A single turn carries every row of the set below to another of its rows. Some are shown first; where does it send the rows asked next?
dat: [ 13.4  18.9  -0.9 -16.5  22.1  -7.8  35.7 -20.6  30.6 -13.9 -16.9   7.8
   8.6 -23.1  12.1  -2.5 -33.9  16.6]
verub: [  2.2  10.2  42.2   7.2   4.4  10.6  16.5   3.6 -12.4  31.5  -9.4  13.7
  10.3 -16.2 -23.9   5.6  18.9 -13.3]
Nalab: [ -7.8  -5.9 -10.6   6.7 -10.3  29.2   5.7   2.6  44.8   5.2 -23.5  -2.8
  -8.3   4.9  19.9   9.4   7.3 -12.9]
vezat: [ 11.0  19.4   9.0  29.7 -31.4  -5.5  10.5  17.9  12.0  14.5  -7.5  29.7
  -7.3 -14.9   0.2  24.5 -10.9  -6.7]
Tisuf: [  4.6  30.9 -33.8  11.9 -23.7 -13.9  -2.4  -3.8  24.3 -14.3  11.2   9.8
 -10.4  -2.8  19.6  -3.9 -20.3  19.7]
Duro: [-23.6  -8.3   8.0  -6.6  -7.2 -19.7   6.0  -8.5   6.8 -41.3  16.6 -12.8
  19.2 -21.6 -38.1  -0.8 -12.3   6.1]
Gofi: [  6.9  -7.6  14.8  -9.0  37.1   8.7  -2.7   1.5 -14.4  -3.2   6.4 -22.4
  16.3  22.0 -40.4 -13.8  -4.4   3.7]
puvik: [ -3.1  -2.5   4.8  -1.9  31.1 -20.5  -6.1  33.8 -24.0   0.5  26.7   3.0
   5.9 -17.6  -0.7 -15.7  20.3 -10.2]
bune: [ 11.5   1.0  11.4  14.6 -21.8  11.3  17.8  25.5 -31.0   8.4 -24.2  -4.8
  16.0  11.1  18.0 -25.1  -3.6 -13.8]
Mam: [ 13.6  -3.2  12.6  28.2 -25.9  -0.2   9.4   6.4   0.7  12.6  -6.3  21.0
 -15.4  -9.7  11.6  34.6 -23.7  -9.7]
Vub: [ -0.4  -7.1 -12.7   8.7  -4.0  27.1  -1.7   2.7  37.6   6.0 -21.4 -10.6
  -4.7  -0.4  24.7  24.0   7.5 -12.0]
gafo: [-17.4  -2.3  13.0  -2.2  -2.3 -30.1   2.0 -13.9   2.5 -45.2   8.9 -19.7
  11.6 -21.8 -32.8  -4.7  -7.8   7.0]
tade: [ -3.1   4.9  25.5 -10.5  36.9  18.2  -0.9  -6.6 -15.9   0.7   2.8 -27.9
  18.4   6.8 -28.6 -13.0  11.7  18.8]
kad: [-22.4  -2.2  12.3  -4.7  -5.2 -14.1  -3.1  -7.7   0.7 -43.3  19.6  -7.7
  17.6 -22.3 -38.4   2.9  -7.7  15.4]
refi: [ 15.7  -3.1  10.9  20.8 -27.8  10.1  19.2  10.5 -32.2   7.6 -16.8  -8.7
  15.1   5.4  18.9 -28.0   4.2 -14.2]
luvu: [ 18.5   7.4  13.9  21.9 -33.2  19.4  15.4  13.7 -25.9   8.8 -10.7  -7.7
  18.0   7.3  17.1 -23.2   4.7 -14.0]
Fum: [ 13.7  19.6 -28.0  -9.3 -20.1 -27.4  -2.1 -14.3  24.2 -12.4   1.1  10.3
 -13.9   7.7  21.1   6.8 -17.1  14.1]
Fuf: [  6.8   6.6 -14.5  10.8  -2.7  33.9  -2.4   2.0  40.4   4.7 -19.8  -8.6
  -7.1  -0.5  18.0  22.7   6.1  -8.7]
lur: [-11.1  18.1 -17.3  -4.8  15.9  10.0  -1.7 -15.7   2.0 -24.9  29.0 -28.9
  13.9   5.4   8.8 -20.2 -18.9  33.5]
nep: [-12.8  10.7 -12.1 -18.7  12.2  -0.7   8.3 -18.7   3.9 -21.7  41.5 -21.0
  23.9   9.8   9.7 -11.1 -28.0  13.7]
vom: [  9.9  14.3   5.9  -3.2  26.0  -4.4  37.6 -18.9  36.1 -18.4  -7.9   5.4
  -0.8 -23.9  13.9  -3.1 -36.0  17.6]
Gel: [ 10.4  28.0  -0.4 -13.4  19.5   0.9  33.4 -26.1  24.2 -19.2 -12.5  10.2
   5.3 -27.5   7.0  -1.9 -32.7  21.0]
fal: [  4.7  -4.0  28.8   4.3   4.7  10.3  16.1 -11.5 -18.2  34.5  -3.4  16.4
  -3.7 -10.0 -20.4 -10.1  16.1 -26.7]
tol: [  9.3  -9.3   0.5   3.4  33.5 -19.8  -3.4  35.0 -18.5   0.0  27.4   8.1
   2.6 -13.8  -9.3 -21.9  18.2  -1.9]
gunas: [ 13.0   0.2   8.8   0.5  26.9 -15.2  -7.5  34.6 -21.4   2.0  29.3  12.9
   6.1 -11.4  -7.3 -21.6  23.2   4.2]

luvu turns into gunas
verub turns into tade
Gofi turns into nep
Now find these:
dat turns into Vub
bune turns into puvik

A single turn carries every row of the set below to another of its rows. Some are shown first; where does it send the rows asked next?
ded: [ 20.8 -41.6  -5.0  18.9  21.1  19.0   0.0  39.1 -21.8 -10.7 -15.1  16.6
 -43.3   7.4 -13.2  19.4  23.9  -9.7  11.1   6.1 -11.9]
tisa: [ 63.9 -15.9  29.1 -10.6  -8.6   5.5 -27.1 -36.2 -37.9 -10.9  -8.1  12.5
 -39.7  -9.0 -25.4  32.8  19.9   1.5 -15.3  15.7 -23.0]
zupi: [ 60.9 -25.6  -0.9  19.0  -5.6  28.5 -27.2  -8.8 -37.5  10.0 -21.4  -9.1
 -36.0  23.4  37.0   6.6  28.7  -1.1   3.0   6.9  16.9]
mal: [ 68.4   5.8   0.9   4.6  17.5   1.7 -12.4 -29.6  -6.7  -3.0  13.0   4.6
 -29.7   7.2   5.0 -31.5  -9.8  13.2   4.9   5.8   6.0]
futi: [ 40.9 -11.4  -4.7  -7.3   2.9  24.8 -24.1 -50.9 -10.1   1.5  18.5 -31.4
 -35.7   2.7   5.5  -6.3  -2.5  27.9   3.2  30.8 -47.4]
dusir: [ 29.6 -17.9   6.1  20.1   5.0  18.5 -14.5 -13.5 -34.9   8.3 -16.2 -30.7
 -34.6   9.7  33.1   7.0  29.0 -38.4  -5.3  24.3  23.1]
Rog: [ 44.1  -3.9   0.6  -0.4   3.5  18.5  40.0 -23.1   3.5 -12.6  10.7  22.6
 -16.4  18.7  16.8 -12.0  -0.9   9.7  16.2  27.1 -38.6]
Fodog: [ 10.4 -44.7  -5.0  32.1  -5.0  21.3  -8.2   9.0  -4.5 -21.2  -2.8  14.5
  -4.2 -15.1  -8.8  19.4  16.7 -30.9  -3.3  16.3  -5.2]
tam: [ 36.7 -16.8  12.1   2.8 -46.4  13.3  -6.8 -17.6 -30.5  -8.7  10.1   1.1
 -15.1   5.5 -46.5 -11.9  14.3 -10.3  -1.9  30.0 -15.8]
zogu: [ 40.4 -10.1 -13.6   7.8 -19.1  28.1  -1.8 -20.7 -14.9   8.6 -12.3  -2.2
 -35.3  16.2  27.8  -6.5  15.8 -12.9  -2.4  25.2  38.1]
Tugad: [ 10.7 -39.4   9.8  -0.5  -7.4  -1.4 -15.4 -11.5 -33.4   3.4 -13.7  38.2
 -14.4 -21.0  -2.0  -4.1   6.2 -17.7   4.3   6.8  -3.6]
fop: [ 61.4 -10.1  -4.1  -4.0  31.4  31.0 -17.8 -39.0 -23.8  14.3  16.3 -18.8
 -20.7  29.9 -13.5  -9.4   7.9  16.0  13.5  40.9 -48.0]
diz: [ 34.4 -34.0  25.8 -11.4  38.0  29.6  27.5 -13.9  -2.2  -9.2   4.6   0.3
   8.8  20.5  -1.0  -0.6  26.0  -5.6   8.7  49.0 -37.5]
tovu: [ 36.3 -15.9   7.6   4.6  -1.2  10.6  -0.3 -16.0 -26.8 -15.5   8.9  63.0
 -15.6   6.0  11.0 -27.6  19.8  -3.7  -3.7  40.0 -17.0]
lubo: [ 48.0 -13.9  13.5  15.5 -10.9  13.4  -6.6  -4.9 -17.5 -33.9  10.6 -25.4
 -49.6  -8.7 -31.4  36.3  26.2 -20.9 -14.1  15.1 -25.9]
fir: [ 26.3 -27.3   7.5  19.4  27.3  25.3  10.6  25.5 -14.9 -31.5  15.1  25.5
 -24.4  16.2  -4.8  -8.9  46.6 -19.4  -2.1  50.6 -19.4]
milu: [ 29.7 -30.6  16.5  12.8  19.6  18.1 -23.1   3.1 -33.7 -25.7 -14.4  37.2
 -52.6   7.7  22.0  18.3  38.6  23.9 -11.8  35.0 -35.6]
posu: [ 35.4 -37.8  23.6  14.7   3.9  23.5  -6.9 -11.1 -22.5 -14.2 -10.5  -6.7
 -16.8  18.6  28.6  13.5  17.1  35.8  10.1  19.1 -66.7]
berug: [ 40.1   1.0 -11.2  10.0  17.3  24.6  -3.4 -39.5 -12.3   3.5  31.5 -38.2
 -23.4  14.9 -10.8 -17.6   0.3 -11.4   9.2  40.6 -46.2]
ful: [ 32.2 -26.4  -5.5  11.9  19.1  14.6 -11.8  -6.9 -23.3   2.2 -33.0  56.5
 -33.1   6.3  -5.8  33.1   9.7   1.4  -1.4  16.8  -5.0]
sudi: [ 44.3 -34.8  -0.5   4.5   8.5  42.1 -10.8  -2.4 -17.0   9.1 -18.5 -17.4
 -23.2  28.1  14.8   5.1  38.5 -10.6  -2.0  37.8  35.6]
reto: [ 33.3 -17.0   1.3  -5.0  32.6  32.6 -15.9 -32.4  -9.2  -0.4  14.8 -47.9
 -45.8  11.5  -6.7   8.2  11.6  15.7   1.9  45.8 -47.2]
Datu: [  2.9   0.8   8.1  35.8   4.9   2.4 -26.7 -32.9 -12.7  -5.3  -7.1 -38.3
 -32.1   1.0   2.1 -10.0  -8.3   2.2 -15.7  42.2  -3.3]
Nub: [ 41.8  -6.9  10.5  -2.8   0.6  19.9   3.2   3.1 -36.7  -2.5 -10.9   5.6
 -49.1  32.1 -58.4  13.5  27.0   0.2  -0.7  42.5 -15.2]
Lutul: [ 44.5 -21.5   7.1  30.4  18.8  24.6 -47.4  -8.6 -18.6  -5.3 -21.1 -21.5
 -31.4  31.6  -5.1   2.2   9.8  50.0  -3.5  32.6 -14.9]
sofo: [ 52.7 -18.7  19.2   6.9  54.7  16.5 -13.3  -2.7  -2.0 -10.8  13.1 -35.4
 -16.5  11.0 -16.5 -15.6  21.0 -11.5  -0.9  31.6   5.6]
naze: [ -1.9 -13.4  26.2  13.0  13.6   3.4  13.8 -29.6 -22.6 -11.3  -9.1 -17.5
 -30.9   0.9  28.9  13.4   5.5  -2.8  -0.5  37.1 -55.4]
gire: [  0.4 -30.2  19.0  25.4  -7.8   8.6 -14.6  -8.4 -21.6 -37.7  10.2  11.5
 -31.3 -23.5  26.3  -0.5  29.5 -14.8 -17.9  37.8 -29.7]

berug turns into futi
Datu turns into mal
Now find these:
naze turns into Rog
dusir turns into zogu
gire turns into tovu
Tugad turns into ful
tisa turns into Nub

A single turn carries every row of the set below to another of its rows. Some are shown first; where does it send the rows asked next?
Bef: [ 13.8  42.8  -5.3  23.3  14.2  18.9  -3.3  36.6  18.8  26.5 -37.8  10.7
  15.0 -15.8 -24.2 -65.1 -19.2  -8.7 -28.0  -2.1]
bilub: [ 29.7  21.5 -11.2 -27.9  23.0  44.1   4.7  25.7  32.3  -8.9  51.5   0.8
  19.2  15.0 -36.9 -23.2 -33.2  23.6  -5.1  -2.5]
Bim: [ 44.6  25.0  -0.8 -16.2  35.9  29.2  -8.1  33.2  16.7  29.7   5.3  -8.5
   3.0   2.1 -32.7 -60.5  17.8   8.0  12.9 -17.2]
nof: [ 27.3  46.0  -9.7 -40.5  34.5  37.3  46.8  17.7  43.4  -8.5   4.1   1.2
 -10.3  19.0 -26.9 -31.1 -40.9 -12.1 -48.5  22.4]
Norat: [ 23.3  31.6 -11.9 -17.4  37.1  44.8  11.6  24.1  26.6  -2.7 -13.4  10.0
  30.2  67.6 -15.6 -59.2 -34.5  21.4 -20.4  37.9]
gedov: [ 56.6  35.7  -7.4  -9.1  46.4  25.1 -12.1  38.1  24.7  20.9  -1.5 -17.2
  -8.4 -10.8 -34.7 -58.9  12.7  12.4   9.1   0.4]
Gos: [  3.4  44.1 -32.1 -21.8  34.8  39.3  -8.9  34.7   9.5  -5.0  17.3  11.3
  -7.5 -18.3 -36.0 -36.5  -5.9  14.1 -44.4  -9.1]
pab: [ 41.3  36.5  -5.1 -20.1  54.3   8.9  -6.2  36.5  22.6   7.7   8.6  -6.4
  -2.5  -0.3 -16.0 -74.9  10.0   8.4  -4.1 -19.6]
tozup: [ 43.5  27.8  -9.8 -24.4  55.1  20.7  -7.1  33.4  29.0  10.9  -6.3 -25.0
  -9.1  -3.0 -27.3 -48.7  14.5  21.4   4.3 -18.9]
Vab: [ 60.6  23.2  -7.9   9.7  54.0  19.5  -6.3  17.4  38.1  38.8 -18.9  -4.5
  54.2  17.6  -0.9 -46.1 -17.6  -0.8 -14.8   8.2]
tibaz: [ 47.3   9.1  -3.4  23.8  50.5  20.9  -4.7  16.5  46.6  20.8 -15.8   2.4
  54.9  24.5  -0.4 -33.7 -10.9   0.4 -12.9   1.8]
rinif: [  0.7  33.9 -17.4 -11.8  35.6  48.5  -2.0  29.6  24.7  -2.4  12.9   8.0
  -7.2 -22.8 -40.6 -25.1   7.2  -1.3 -41.9 -14.7]
Tem: [ 27.1  15.3   1.6 -16.6  35.2  44.1   1.0  43.0  45.5 -17.3  49.4  -3.5
  18.4  16.3 -41.0 -25.1 -20.1  11.7  -6.4   7.2]
ros: [ 44.2  29.4 -11.5  -1.1  18.3  47.8  23.2 -10.2  23.0  21.8 -49.5  16.3
  14.8  11.6  -7.8 -22.4 -38.6  -1.8 -31.0  23.1]
Tak: [ 11.7  26.6   0.2  21.2  24.4  -3.0  -4.0  33.7  38.4   9.3 -26.7  14.1
   6.9 -16.1 -14.9 -59.4 -29.9  -9.1 -14.4 -11.7]
pava: [ 32.9   7.0 -21.5  14.3  60.9  15.5 -20.0  12.7  47.9  29.4 -25.1   6.1
  42.5  18.9  -6.0 -29.9 -15.1   4.2 -10.4   4.3]
mil: [ 19.5  44.8 -24.2 -13.5  32.9  39.6   1.7  38.3  13.7   4.2   9.0   2.9
 -20.8 -36.1 -48.6 -23.8 -10.8   2.5 -30.3  13.1]
kuro: [  0.3  42.3 -27.0 -15.2  39.2  37.8   4.0  35.6  28.2  16.4  12.1   0.3
  -8.8 -25.1 -53.6 -23.5  -2.4  -6.6 -36.9   0.6]
zakel: [  5.0  29.0   2.7  12.9  25.3   7.4   8.6  39.5  14.8  11.5 -46.8   5.9
  -2.8 -16.3 -23.8 -53.8 -19.0  -2.4  -6.9  -1.2]
ren: [ 49.1  25.5 -18.9 -22.4  45.9  44.7  -4.2  31.6  25.9  -1.8  -9.0   4.2
  25.4  59.4 -11.5 -34.1 -33.0  22.8 -38.1  43.3]
Git: [ 43.8  27.1  -2.4 -30.7  25.4  37.6   8.6  41.7  41.3 -21.5  33.7 -20.4
  13.1  11.4 -33.9 -33.1 -44.3  29.3  -3.5   5.3]
rilug: [ 34.9  54.9 -12.0 -26.8  34.0  44.6  46.9  17.3  30.9  -6.0   6.4   1.0
   1.2   5.8 -30.5 -25.0 -48.6  -4.9 -42.9  41.7]
Vam: [ 11.0  38.4   8.1  30.4  25.6  11.8   7.9  32.8  32.3  10.3 -32.2  11.2
  16.5  -9.7 -13.9 -63.4 -11.5 -14.9 -29.6  -9.0]
tun: [ 41.6  23.2 -13.2 -20.2  43.7  53.8  10.8  27.7  27.0 -16.0  -5.6   7.3
  27.2  65.1  -8.9 -48.6 -16.5  17.2 -33.5  34.2]
kipa: [ 27.9  15.3 -15.1  -6.5  18.3  43.4  34.9  -9.6  20.8  19.1 -46.3  12.2
  31.4   8.8  -7.0 -20.5 -37.3  -3.0 -17.9   3.9]
sise: [ 28.7  14.3 -17.6   1.5  15.4  50.7  19.3  -6.8  30.8   0.9 -38.7  24.8
  21.6  25.8  -0.3 -20.5 -24.6  -2.8 -46.6   1.2]
zumam: [ 57.8  37.4 -14.5 -13.5  32.6  52.9   8.8  21.4  26.6   2.0 -14.4  -3.3
  23.8  52.8 -19.3 -38.9 -36.7  28.6 -21.6  50.0]
Bon: [ 53.1  31.6  -9.9 -23.7  27.3  42.7   6.3  38.9  36.8  -7.3  39.8 -14.2
   0.1   9.4 -47.0 -23.3 -30.5  23.8  -1.4  23.3]
zivak: [ 23.4  16.4 -19.0 -14.6  24.8  43.6  19.2 -16.0  29.9  16.1 -48.0  23.2
  11.6  32.0  -2.4 -32.5 -24.4  -0.4 -28.4   0.3]
Buv: [ 37.1  27.4   6.5  -6.9  45.9  28.7 -11.4  37.8  17.5   8.8   1.9  -4.3
   3.9   8.8 -21.9 -67.7  27.5  10.2  -2.0 -19.2]
sifip: [ 27.1  37.8   0.5  22.6  22.7  15.6   2.1  29.9  23.1  24.8 -42.3   8.1
  -0.5 -29.4 -25.3 -53.2 -21.1 -11.8 -10.9   8.7]
digos: [ 59.5  24.3 -11.6  20.6  49.4  27.0 -12.9  15.5  42.0  38.1 -33.2  -8.2
  39.2  12.4 -13.9 -38.2 -17.2   9.1  -2.5  22.5]
Kizab: [ 30.5  19.2  -0.8 -24.4  26.9  34.4   1.9  51.6  38.5  -6.6  39.0  -5.5
   1.0  24.8 -49.8 -27.8 -30.0  15.9   0.2  20.3]
Dil: [ 35.2  22.3 -18.4  17.7  58.5  16.5  -1.0  24.2  47.6  31.9 -33.3 -19.0
  48.9  17.7 -16.6 -41.8 -13.5  10.5  -1.2  12.5]
Fov: [  9.7  51.1 -12.5 -26.1  41.3  38.3  47.2  12.2  45.9  -3.8  20.1   3.6
  24.9  18.9 -26.8 -37.6 -48.7  -7.4 -40.4  22.0]
riri: [ 42.3  20.6 -11.4  -4.0   4.0  40.7  16.0  -3.2  30.5  12.3 -40.8  20.7
  18.0  17.4  -0.8 -23.9 -47.6  -1.8 -42.5   3.8]
Zafo: [  3.7  35.1 -22.0 -20.3  45.3  32.4  -3.5  42.8  15.2  -8.2   7.6   0.1
  -6.6 -34.1 -38.7 -13.6 -22.5   9.2 -37.8   3.7]
vot: [ 25.1  52.2 -13.8 -40.0  44.8  45.0  49.9  18.2  21.6 -12.0   0.1  -2.8
  18.9   5.1 -17.2 -39.3 -46.3  -3.9 -46.8  26.7]
Dopu: [ 39.4  28.9 -26.5 -16.4  28.8  58.7   5.0  25.6  20.5  -3.7 -20.6  -6.2
  41.1  51.2 -16.7 -44.8 -34.1  37.0 -22.1  32.4]
Fefeb: [ 15.0  43.0  -2.6 -24.8  33.5  43.3  48.3  24.4  47.9 -23.4  12.9   5.8
   6.4  18.0 -25.5 -41.7 -36.5 -15.7 -48.3  20.1]

zivak turns into pava
ren turns into riri
Tem turns into Fefeb
Now find these:
zumam turns into ros
kipa turns into Dil

